Named moves, each a turn or a mirror, and the order they were made in; the first pair answered
move Q_913:
[-21.0   3.0   2.2  -6.3  15.7   7.2  -9.3  -6.5 -23.0   3.1  26.4   4.7
  -0.1  -2.3   4.4  -7.9 -20.1 -22.9 -32.8   3.0  -1.6  -4.5  28.6 -18.0
   2.5  13.7  15.6 -16.5] => [-16.9   4.5  15.4  -7.1   6.8   4.4 -10.1  -7.5 -23.3   7.4  31.7  -3.9
  -8.6  -3.8  -3.1  -9.8  -2.1 -17.9 -38.5   1.8  10.0  -2.9  27.2 -17.2
  -2.1  11.1  14.4 -16.8]
[-21.1  -8.4  -2.5   5.1  -1.2  -1.5   5.0  -5.4 -11.5  -8.2  -6.2  12.7
  -6.7  -2.9  11.0  -2.4  -1.0   5.7   1.9  -3.5  -4.9   3.4 -12.3  -0.1
   7.1  19.9  -2.9 -30.1] => [-17.9  -7.7   7.1   5.3  -7.6  -4.8   3.9  -6.1 -11.5  -5.4  -2.0   7.1
 -12.1  -3.1   5.1  -3.8  11.8  10.1  -3.0  -4.2   2.8   4.2 -13.4   0.6
   4.5  17.5  -3.7 -30.7]
[ -7.6   1.5  18.1 -10.5   5.6   1.1   5.5  -7.6  -0.3   5.1  -0.2  -8.0
 -12.4  -1.3  -8.4   7.1   6.9   4.2 -10.7  -0.2   8.9   7.9  -1.3 -23.5
  -2.3  -3.9 -10.8   5.8] => [-12.6  -0.2   0.8  -9.0  18.2   5.7   7.9  -5.8  -0.4  -1.5  -8.3   3.4
  -1.8   0.4   2.8   9.8 -18.6  -3.3  -2.9   2.6  -6.6   7.1   1.8 -25.1
   2.2  -0.7  -8.7   6.6]
move Q_308:
[ 24.1  25.9   4.0 -27.0   0.9  -4.0 -18.1  -4.1 -12.5  -7.7  19.5 -16.9
  -1.8  10.1  -5.0  -7.1  -5.9 -12.6   9.0  -0.4  -2.7   0.9  15.0   3.2
  -1.6   6.2 -13.2  -1.6] => [ 18.3  29.5  -8.2 -10.0   2.5  -2.0 -16.5  -7.3  -9.0 -10.2  15.2 -11.0
  -2.3  21.3   4.3  -1.1 -13.8 -16.8  13.1  -7.8 -12.4  -4.8   9.8  14.5
  -1.5   9.2 -11.8  -0.4]
[  8.0  -6.0  22.3  -5.1 -11.0  -0.4  -1.4   6.7   0.4  -3.1   2.0  -5.3
   1.4  -6.9   2.1  -3.4  11.3   6.7  -4.6  -3.3  10.5   5.7  -3.9  -5.2
   0.4   2.3   6.1  -5.2] => [  4.1   2.9  19.6  -9.4  -0.8  -5.6   0.4   6.4  -8.7  -2.7   0.9 -13.5
   2.6  -9.8  -6.3  -9.4 -11.5   2.0   1.5   4.0   3.8   7.7   1.9  -7.3
  -3.7  -4.2  -2.2   2.6]
[  2.3  -4.4   1.3  -0.1  -5.1   9.7  13.5   0.7  -0.6  -4.7  -3.8   2.9
   8.3   3.5  13.3  -8.9   2.0  -7.1   3.1   6.5  -8.6  -0.1  -1.6  -3.9
  -6.7   6.4  -4.5 -21.7] => [  4.0  -4.6   4.9  -5.0  -4.6   8.4  13.7   2.7  -1.8  -3.5  -3.1   1.6
   8.9   0.8   9.6 -10.9   2.4  -5.5   2.8   8.4  -6.3   1.9   0.8  -6.4
  -7.4   5.2  -4.6 -22.8]
move Q_574:
[ 13.5  -5.1  13.7  -5.9   2.2   6.6 -12.4   3.7   1.0  -7.2   9.4  22.8
  14.8   5.3  -8.3   3.4  -4.1  -4.9  -5.0  20.5  -1.2  13.7   3.8   4.0
  -3.2  -7.0 -13.3 -25.9] => [ 15.8  -1.8  24.1  -7.7  -4.8   2.2 -11.4   1.9  -2.2  -1.8  14.0  12.1
   7.7   1.0 -17.5   2.3   9.0   1.1 -10.7  17.7   6.7  14.0   2.5   2.1
  -7.6 -10.9 -13.9 -20.4]
[ -8.4 -10.1   6.0 -11.5 -11.1  18.7  -5.6  -3.1  14.7   6.0   4.3  -3.3
  -8.8 -19.1  -2.0   3.1  26.5   2.9  -1.6  14.5   5.9  -0.4  -8.3  -6.7
  10.9   8.3  17.2  -4.4] => [-11.7 -13.3  -6.0 -10.0  -3.7  23.4  -6.9  -1.7  17.1  -0.4  -1.9  10.3
   0.7 -13.5   9.1   4.5  11.7  -4.5   4.1  17.7  -3.3  -0.5  -7.3  -4.6
  15.6  12.6  17.7 -10.9]
[ -5.2   5.0   1.5  -1.5   5.8   0.5  -6.1   7.1  -0.3   4.5  14.5  -8.4
  10.9 -11.0  -4.3   2.6 -11.1 -34.7   7.8  11.1 -10.1   7.0   4.9   4.9
 -10.6  -7.8 -13.7  -0.1] => [ -1.0   6.8  12.7   2.4  -7.1  -3.2  -5.1   3.1  -1.0  11.8  19.9 -18.9
  -1.5 -13.7 -10.0   5.3  13.6 -24.5  -0.9   0.3   0.1   3.9   0.1   5.5
 -13.9 -10.1  -9.5   6.2]
Now pairs of rows:
(two moves a pair)
[  3.1   9.2  14.0  -1.2 -22.2  -2.7   3.6   6.5  15.6   8.6   6.1 -11.0
 -13.3  11.1 -11.3  12.4  25.0   5.0  -9.1 -15.4   1.9 -12.4  -4.1   3.0
 -15.3   3.4   8.5  -0.4] => [ -2.4  21.9   9.8  -6.9  -4.8 -13.4   6.6   8.0   1.9   8.0   5.8 -24.7
 -11.7   5.7 -25.6   1.8  -9.5  -2.0  -1.3  -2.4  -6.9  -8.8   4.7  -2.2
 -22.2  -5.5  -4.7  11.9] | Q_308, Q_308
[ 5.4  3.5 14.3  7.9 -9.3  2.0 -2.1  1.6 -2.5  6.5  3.0 -6.6 -3.9 -4.7
 -4.3 -2.4 23.5 -2.2 -7.3  0.2 10.9 -2.9  1.5  7.3 -8.7 -3.8 -2.9 -4.5] => [  7.9  -5.2  13.0  -2.8  -6.5   8.5  -4.0   6.8   0.0   2.5   0.4   3.9
   6.7  -7.8   2.7  -2.3  22.5  -2.7  -6.5   5.7  11.4  -0.2   4.5   1.2
  -3.9  -0.6  -0.3 -12.6] | Q_574, Q_308
[ -5.2   1.2   7.4   0.9 -11.7   7.4 -11.9   0.7  -0.5  -3.5  -5.1  -4.5
  12.1  -9.4  15.9   2.9   1.1  13.1  13.4  -9.2   4.2 -16.0  -3.2  -1.7
  -5.4   3.3  14.1   7.5] => [ -4.5   0.6   8.8  -5.5  -9.0   6.7 -11.7   2.7  -3.1  -4.0  -5.4  -5.6
  15.4 -13.6  13.0   0.7  -6.2  12.1  14.9  -4.4   4.3 -14.1   0.1  -7.7
  -4.9   2.7  12.4   8.2] | Q_308, Q_913
[  4.8 -20.0   9.1 -38.4  -1.4   5.3   3.0   5.5  -5.6   0.0   2.9  -8.4
   8.7 -26.9 -14.2   2.9  11.2  12.1  -1.4   0.2   3.3   3.7  15.7 -23.2
   6.2   0.6  10.0   6.0] => [ -6.4 -10.1 -18.4 -23.6  16.8   4.6   5.9   2.8  -8.9  -6.9  -6.1  -0.8
  14.5 -17.2  -2.6   5.4 -29.8  -1.0  10.8  -0.4 -21.7  -2.2  16.9 -15.5
   7.3   1.8   6.2  14.4] | Q_913, Q_308
[-13.2   1.2 -13.5   4.0  14.1   3.9   8.8   7.6   3.6  -8.7   3.6 -16.7
   4.5   9.0  10.6   1.4 -11.0   9.1   0.5  -2.4  -7.3  -9.6  -4.7  -5.6
   1.4 -11.9  12.2   9.5] => [-10.6  -2.4 -11.9  11.4   6.1   6.6   7.7   5.5   9.3  -8.5   2.7 -11.3
   2.1  14.9  16.1   5.2   6.7  10.6  -2.9  -7.0  -1.9 -12.3 -10.3   1.5
   2.3  -9.0  15.2   2.4] | Q_913, Q_574
[ -6.9  -4.4 -21.9  -8.1  13.0  15.2   3.4   1.3  -6.2 -15.2   3.7  -0.7
  -1.3  -7.6  21.7  -0.3 -44.7   0.5  18.4  -5.5 -27.4   0.2   2.2 -18.6
  -2.3  -7.5   0.8  11.3] => [ -1.4  14.3  10.3  -4.1  -1.7  -2.4   1.8  -5.4 -15.8  -0.6  18.9 -35.6
 -29.3  -9.4 -11.5 -10.2 -15.1  10.4   5.2  -6.2  -1.4   1.2  -0.9 -11.5
 -20.1 -23.0 -12.0  21.8] | Q_913, Q_308
